[[117 141 145 137 121 117 111 138]
 [126 150 120 104 124 129 139 125]
 [120 136 155 151 115 121 101 134]
 [138 119 111 116 135 135 145 118]
 [117 158 131 116 127 120 124 135]
 [129 144 113 105 134 130 142 124]
 [116 153 139 127 124 118 115 137]]
->
[[138 119 111 116 135 135 145 118]
 [120 136 155 151 115 121 101 134]
 [117 141 145 137 121 117 111 138]
 [129 144 113 105 134 130 142 124]
 [126 150 120 104 124 129 139 125]
 [116 153 139 127 124 118 115 137]
 [117 158 131 116 127 120 124 135]]

[[157 139]
 [131 142]
 [149 129]]
->
[[149 129]
 [157 139]
 [131 142]]

[[130 115 124 146 126 120 131 119 133 121 149 120 128 119 125 131]
 [120 131 135 141 132 132 125 116 139 128 134 135 136 115 131 125]
 [134 127 130 129 140 123 131 110 134 114 146 129 131 118 143 131]
 [118 133 127 137 132 130 126 126 140 133 135 115 140 118 133 126]
 [127 134 138 136 135 132 132 105 133 115 146 123 135 128 139 132]]
->
[[130 115 124 146 126 120 131 119 133 121 149 120 128 119 125 131]
 [134 127 130 129 140 123 131 110 134 114 146 129 131 118 143 131]
 [120 131 135 141 132 132 125 116 139 128 134 135 136 115 131 125]
 [118 133 127 137 132 130 126 126 140 133 135 115 140 118 133 126]
 [127 134 138 136 135 132 132 105 133 115 146 123 135 128 139 132]]

[[108 108 137 132]
 [148 149 118 124]
 [107 107 138 132]
 [117 118 148 136]
 [118 119 148 137]
 [148 148 119 125]]
->
[[107 107 138 132]
 [108 108 137 132]
 [117 118 148 136]
 [118 119 148 137]
 [148 148 119 125]
 [148 149 118 124]]

[[115 132 137 136 130 116 150]
 [126 137 126 132 138 112 122]
 [112 119 129 129 127 135 129]
 [132 127 136 140 144 125 123]
 [111 139 128 129 140 138 123]]
->
[[112 119 129 129 127 135 129]
 [132 127 136 140 144 125 123]
 [115 132 137 136 130 116 150]
 [126 137 126 132 138 112 122]
 [111 139 128 129 140 138 123]]

[[125 133 130 133 137 128 128 128 131 127]
 [133 116 125 132 142 152 134 133 138 145]
 [126 125 133 132 137 145 128 133 130 137]
 [120 122 132 125 129 141 128 133 120 135]
 [137 143 135 127 117 113 137 133 126 125]
 [146 129 120 130 129 124 142 129 142 134]
 [132 124 129 134 138 145 129 132 137 138]
 [126 123 130 131 139 144 131 132 130 138]]
->
[[133 116 125 132 142 152 134 133 138 145]
 [120 122 132 125 129 141 128 133 120 135]
 [126 123 130 131 139 144 131 132 130 138]
 [132 124 129 134 138 145 129 132 137 138]
 [126 125 133 132 137 145 128 133 130 137]
 [146 129 120 130 129 124 142 129 142 134]
 [125 133 130 133 137 128 128 128 131 127]
 [137 143 135 127 117 113 137 133 126 125]]
---
[[137 131 129 127 125 132 134]
 [133 133 123 113 125 142 132]
 [138 155  99 137 125 127 134]]
->
[[138 155  99 137 125 127 134]
 [133 133 123 113 125 142 132]
 [137 131 129 127 125 132 134]]

[[132 146 131 133 139 119 140]
 [130 147 127 140 140 142 143]
 [130 148 122 140 138 147 143]
 [128 150 118 136 142 143 143]
 [137 116 146 127 124 118 122]
 [140 137 112 124 122 126 130]]
->
[[128 150 118 136 142 143 143]
 [130 148 122 140 138 147 143]
 [130 147 127 140 140 142 143]
 [132 146 131 133 139 119 140]
 [140 137 112 124 122 126 130]
 [137 116 146 127 124 118 122]]

[[131 118 131 132 114]
 [120 133 152 137 133]
 [129 131 125 125 133]]
->
[[120 133 152 137 133]
 [129 131 125 125 133]
 [131 118 131 132 114]]

[[123 125 115 149 140 134 115 122]
 [ 98 123 128 122 129 126 119 133]
 [120 124 118 149 141 136 115 122]
 [150 113 129 125 131 130 146 127]
 [125 146 138 113 117 137 121 139]
 [143 118 107 127 130 127 135 114]
 [130 151 144 115 118 132 126 131]
 [134 149 147 120 119 122 134 127]
 [107 122 126 139 143 134 116 121]
 [150 114 133 127 130 128 146 130]]
->
[[130 151 144 115 118 132 126 131]
 [134 149 147 120 119 122 134 127]
 [125 146 138 113 117 137 121 139]
 [123 125 115 149 140 134 115 122]
 [120 124 118 149 141 136 115 122]
 [ 98 123 128 122 129 126 119 133]
 [107 122 126 139 143 134 116 121]
 [143 118 107 127 130 127 135 114]
 [150 114 133 127 130 128 146 130]
 [150 113 129 125 131 130 146 127]]

[[143 119 132 129 156 142 127 125 111]
 [108 153 157 143 114 112 104 149 106]]
->
[[108 153 157 143 114 112 104 149 106]
 [143 119 132 129 156 142 127 125 111]]

[[114 115 114 141 144]
 [132 132 138 119 127]
 [129 129 130 126 110]
 [125 125 118 137 124]
 [154 154 139 118 103]
 [122 121 129 127 142]]
->
[[154 154 139 118 103]
 [132 132 138 119 127]
 [129 129 130 126 110]
 [125 125 118 137 124]
 [122 121 129 127 142]
 [114 115 114 141 144]]
---
[[120 151 140 132 138]
 [132 130 131 148 126]
 [142 143 127 107 138]
 [124 129 137 127 131]
 [127 126 124 122 133]]
->
[[120 151]
 [132 130]
 [142 143]]

[[133 137 135 110 139]
 [138 141 150 114 145]
 [106 130 116 139 130]
 [114 136 130 124 143]]
->
[[133 137]
 [138 141]
 [106 130]]

[[153 132 146]
 [100 127 143]
 [118 141 101]
 [118 142 101]
 [157 135 137]]
->
[[153 132]
 [100 127]
 [118 141]]

[[147 122 122 145 136]
 [117 157 107 116 109]
 [140 135 107 137 130]
 [127 127 108 125 138]]
->
[[147 122]
 [117 157]
 [140 135]]

[[127 144 129 139 126]
 [113 133 138 140 124]
 [125 143 134 140 124]
 [117 109 140 129 149]
 [118 123 128 113 140]]
->
[[127 144]
 [113 133]
 [125 143]]

[[108 110 142 106]
 [108 110 143 107]
 [150 141 141 116]
 [157 122 112 144]]
->
[[108 110]
 [108 110]
 [150 141]]

[[141 134 141 125]
 [158 129 118 135]
 [120 101 113 123]]
->
[[141 134]
 [158 129]
 [120 101]]

[[119 146 113 141]
 [136  99 118 106]
 [120 143 111 138]
 [118 157 133 151]]
->
[[119 146]
 [136  99]
 [120 143]]
---
[[118 134 116]
 [134 155 123]
 [149 111 136]
 [117 133 113]]
->
[118 155 136]

[[125 127 124]
 [129 137 146]
 [124 112 157]
 [136 118 149]
 [108 131 106]]
->
[125 137 157]

[[143 108]
 [134 120]
 [122 101]
 [109 102]]
->
[143 120]

[[138 125]
 [ 99 143]
 [129 143]
 [107 140]]
->
[138 143]

[[144 149 119]
 [124 146 105]]
->
[144 146]

[[118 125 133]
 [132 150 129]
 [133 141 133]
 [132 127 114]
 [118 126 126]]
->
[118 150 133]
---
[[107 137]
 [146 129]]
->
[137 146]

[[147 127 131 132]
 [130 110 138  99]]
->
[132 138]

[[151 152 102 152]
 [128 128 122 128]
 [121 121 124 121]
 [123 124 126 124]]
->
[152 122 121 123]

[[134 149 123]
 [128 103 127]
 [129 147 139]]
->
[123 103 129]

[[100 146]
 [149 105]
 [133 119]]
->
[146 149]

[[131 123 103 118]
 [131 123 104 118]
 [131 123 104 118]
 [130 123 104 118]]
->
[118 104 123 130]

[[130 101]
 [144 113]
 [122 127]
 [143 118]
 [148 110]]
->
[101 144]
